In the rows, zero is written as 128.
D: rows in several groups, each row roughly a mix of its group's directions
D (167 x 11)
[[128 160 125 130 164 127 154 185 157 155 124]
 [147 120 163 132 129 181 111  84 163 121 132]
 [134 113 133 138 126  91  55 132 138 103 139]
 [140 143 109 153 109 164 179 160 142 159 118]
 [150 178 116  97  81 144 132 110 132 112 154]
 [150 127 135 135 176 164 141 177  94 133 130]
 [110 147 141 104 128 137 180 119 107  98 175]
 [146 129  83 125 124 121 162 106 113 103  73]
 [115 118 125 163  98 131  84  79 136  96 120]
 [ 86 151 110 123 142 125 185 160 144 108 138]
 [167 136  84 138 152 158  97 104 112  99 113]
 [131 138 173 101 121 116 179 140 165 137 102]
 [158 124  90 140 127 123  83  82 112 151 109]
 [140 117  85  88 115 100 114  93  86 127 136]
 [167 125  80 156 113 166  93 129 126 112 118]
 [153 138  83 109 157 131 184 127 131 103 114]
 [131 133 146 141 140 163 157 155 145  66 111]
 [131 130  80 171 118 170 120 123  91 123 144]
 [136 168 126 109 121 174 106 152  87  98 125]
 [168 127 135 115  70 100 119 118 165 114 142]
 [146 138 120 109 132 140 120  72 169  99  94]
 [149 106 194 132 149 138 115 161 123 156 135]
 [161 125 146 126 134 153 184 161  94 137 108]
 [175 116  85 169 126 142 126 113 124  94 149]
 [154 163 114 126 140  82 107 125 161 100 163]
 [155 123 124 162 136 153 177  87 117  96 123]
 [159 121 114 133 141 171 156 171 100  93 128]
 [121 192 109 103 109 101 122  95 128 134 153]
 [148  74 130 120 107 182 111 146 146 112 121]
 [120 140 113 169  94 123 131 172  97 151 162]
 [107 117 105 142 185 128 132 114 168 130  90]
 [154 160 143 115  99 154 157  94 131  82 117]
 [117 174 130 126 125  68  97 110 130 101 139]
 [116 123 145 109 144  64 119 134 143  82 113]
 [154  90 150  71 120 124 144 137 154  97 132]
 [123  82  71 150 105 139 121 131 145 124  96]
 [126  58 144 146 131 121 135 116 117 130 174]
 [129 103 138 118 146  74  89 172 122 121 147]
 [ 99 124  80 122 153 174 126 122 132 112 168]
 [144 133 161 126 165 104 125 171 126  79 108]
 [115 165 113 129 125 118 146 146 104 187 165]
 [103  97 147 128 140 169 166 151  91 107 147]
 [163  73 147 107 103 139  91 108 124 110 121]
 [ 76 122 103  76 107 116 129 102 120 109 139]
 [120 154 130 149 107 114  88 145 184 155 147]
 [151 165 130 101 121  95 170 139 150  95 100]
 [141 157 111 174 124 129 107 145 121 128 189]
 [103 161 118  80 122  77 127 130 162 131 122]
 [108 154 170 135 155 125  88 103 112  92 149]
 [120 112 176 119 141 154 165  95 116 134  87]
 [151 187 159 121 117 134 142 135  89 142 155]
 [141 196 124 158 122 151 124  92 122 144 131]
 [ 80 145 129 122 102 112 155  88 154  96 112]
 [114 119 131 104 151 122  96 190  88 125 123]
 [146 131 148  90 129  99 147 109 105  93 178]
 [146 113  96 149 105 152 101 105  85  89 140]
 [169  87 105 124 162 117 142 136  95 123  91]
 [100  76 162  98 164 131 125 147 129 152 135]
 [115  90 166  82 149 119 147 144 120 153  98]
 [128 126 144  71 128 114  97 177 104 115 134]
 [116 157 115  83 128 102 136 142 159 100  82]
 [155 129 189 143  98 127 119 164 125 124 158]
 [115 124 108  95 114 162  72 144  96 120 108]
 [161 136 160 112 118 157 173 152 156 104 106]
 [154 108 146 101 141 151 103  80 157 110  98]
 [131 133 181  89 129 124 142 101 150 111 170]
 [ 98 126  81 114 154 146 182 127 147 117 113]
 [ 75 107  85 146 113 140 119 107 129  88 125]
 [ 87 129 118 118 183 116 162 153 100 146 135]
 [174 135 105 118  90 113 147  97 168 145 112]
 [174 137 159 153 116 180 131 112 144 154 134]
 [149 115  90 163 126 128 190 115 114 147 128]
 [150 169 118  90 140  99 172 125 115  98 113]
 [148 186 124 136 118 168  84 132 130 145 126]
 [130 160  88 131 136 123  96 168  91 160 116]
 [ 99 141 125  82 113 139 120 150 168 112  83]
 [116 165 105 157 163  85 157 118 114 156 121]
 [188  96 115 125 134 119 135 129 165  94 106]
 [ 57 138 127 144 137 120 156 120 122 166 121]
 [ 77 104 106  93 131  92 143 113 115 137  96]
 [113 184 118  95 124 103  98 157 140 147 106]
 [124 149 156 149 156 145 148 178 119 174 138]
 [129  86  84 132 138 143 105 147 153 172 147]
 [127 152  85 160  95 132 120  74 129 111 121]
 [120 138 151 120 153 136 169 148 175 107  86]
 [126 106 137 100 151  61 144 159 123 128 109]
 [ 95 166 106 166 116 132  98  90 149 135 147]
 [113 180  95 120 121  75 139  99 125 135 130]
 [144 100 111 124 129  84 151 105 181 118 103]
 [ 90  73 141  92 109 124 103 142 153 140 130]
 [186 139 136 108 158 125 160 121 122  88 146]
 [119 185  98 144 135 146 147 117  91  98 111]
 [122 126 195 145 139 124 145 136 100  94 102]
 [148 136 107 173 101 187 119 108 135 140 115]
 [165 160  94 165 132 161 163 132 111 109 131]
 [159 132 121 119 124 110 130 176 175 169 113]
 [ 97 163 113 143  97 184 155 131 146 119 130]
 [161 137  98  97  81 146  91 127 145 108 113]
 [120 162 118 125 107 139  78 107 183 129 130]
 [146 133 151 154 159 134 136 174  84 106 102]
 [155 124 131 135 128  97  58 111 157 141 126]
 [ 69 121 124 137 106 103 163 108 118 154 155]
 [138  98 158 169 160  91 150 133 164 138 121]
 [191 142 140 161 131 145 128 140 172 119 124]
 [105 105 168  99 172 127 121 142 109  88 145]
 [ 95 173  94  97  98 144 139 143 155 147 116]
 [ 95 123 128 171 172 105 126 131 122 174 146]
 [133  94 175 137 142 190 134 141 120 130 116]
 [ 91 138 110 126 115  86 159 175 145 149 146]
 [124 152 114 163 104 162 134 101 160  84 148]
 [117  92  79 116 113 137  97 125 168  98 139]
 [121  58 152  85 132 132 142 120 120 120 117]
 [ 77 149 101 151 138  91 131 124  95 105 107]
 [137  78 108 122 108 171  90 150 149 140 135]
 [139 119 129 109 148 119 185 167 111 164 105]
 [ 74 106 100 148 114 134 123  87 148 104 146]
 [154 163 103 149 127 119  78 147 115 157 160]
 [152  68 158 103 156 131 124 143 123 159 141]
 [ 63 131 151 126 115 101 155 113 149 135 156]
 [136 151  62 159 138 146 130 121 132 167 130]
 [173 107 127 116 144 105 151 108 158  83 152]
 [126 116 180 105 133  75 150 135 122 100 108]
 [153 152  94 148 133 145 148 153 106  90  85]
 [ 73 155  93 160 116 133 145 142 139 125 162]
 [135 162 122 153 140 149 173 180 127 155 128]
 [ 89 130 158 108 134  88 131 137 100  79 116]
 [143 171 141 153 136 132 149 192 122 146 139]
 [ 95 138 126  84 126  96 119 180 150 120 108]
 [144 179 134 166  90 142 126 138 169 141 132]
 [114 120 115 169 179 120 150 123 143 161  91]
 [105 183 139 143 150 128 145  86 121 132 165]
 [145  95 142 147 129 169 141  85  99 165 124]
 [ 83 130 185 128 110 136 126 162 107 129 153]
 [174 117 119 116 151 163 173 119 109 146  97]
 [151 126 127 128 135 181 152 116 107 135  71]
 [126 170 111 151 128 129 145  74 150 154 159]
 [101 162 182 110 149 103 153 119 119 132  99]
 [154 161 118 108  91 102 110 117  88 166 118]
 [122 119 120 151 139 114  89 133  82 181 108]
 [130 122 149 121 134 131 171 199 130 148 134]
 [ 91  97 123 139 167 135 102 127 179 113 106]
 [148 128 172 168 110  95 111 135 165 151 145]
 [113 109  83 121 132 127  84 143 163  92 152]
 [124 157 150 105 178 151 143 151  94 106 153]
 [ 90 113 121 135 139  74 141  93 157 143 152]
 [122 151 149 104 170 129 165 170 161 112 120]
 [189 144  95 101 101 121 111 106 143 113 120]
 [180  95 133 123 132 123 142 136 168 175 127]
 [138 154  99  95 135 125 194 126 148 119 111]
 [178 143 142 174 169 147 132 132 155 125 137]
 [145 133 168  91 107 118 128 135 158  79 156]
 [123 154  93 123 121 119 110 191 121 155 155]
 [ 85 141 133 131 152 128 158 185 147 138 154]
 [180 102  91 122 143 128 169 126 119 108 101]
 [176 102 171 138 121 111 134 150 138 158  95]
 [153 102 101 127  79 133 163 116 135 101 163]
 [123 125  65 133 117 129 108 100 151 151  90]
 [145 163 186 130  89 109 128 145 133 138 154]
 [147 105 156 104 137 139  80 123 164 155 161]
 [110 141  79 166 146 159 139 137  87 135 146]
 [116 150 147 100 136  64 139 122 154 155 110]
 [ 73 129 155 141 113 132 169 108 129  92 109]
 [ 64 134 140 146 121 175 118 153 117 137 136]
 [164 103 159 139 132 104  96 129 101 121 178]
 [135 131 144 136 129  56 144 113 147 167 119]
 [ 95 142 161 143 100 147 172 148 163 146 141]
 [101 121  78 113 146 160 156 126 132 118  82]]

which group is each row in? (one row of each group first)
[ 92 136  75 145 153 167 136 112 124 111 152] -> (8)
[108 115 131 114  79  81 111 128 107 167 110] -> (38)
[ 99 151 128 106 136 113 163 189 123 112 104] -> (12)
[135 146 139 143  88 116 128 190 158 124 155] -> (91)

[171  70 117 135 139 154 139 107 101 142 113] -> (12)
[128 180 101 173 122 109 123 150 108  98 142] -> (12)
[116 168 166  96 137 143  95 128 126 100 167] -> (38)
[137 150 121 101 126  65 106 141 170 117 121] -> (91)
[ 97 120 192 108 131  97 132 115 129  98 147] -> (8)
[135 136 143 121 138 156 162 109 129  96  65] -> (12)
[ 77  84 125 142  85 143 100 111 124 136 126] -> (12)
[131 110 105 159 176 104 173 144 121 137  99] -> (8)
[125 110 158  97 150  86 133 173 103 108 107] -> (8)
[136 150 113 145 150  66 157 129 123 161 105] -> (8)
[115 155 182 158 129 148 126 164 105 152 145] -> (38)
[134 125 107 146 121  86  68 145 134  96 145] -> (12)
[175 170 136 143 119 147 145  96 146 166 138] -> (8)
[147 106 104 136  98 175 132  86 118  93 117] -> (91)
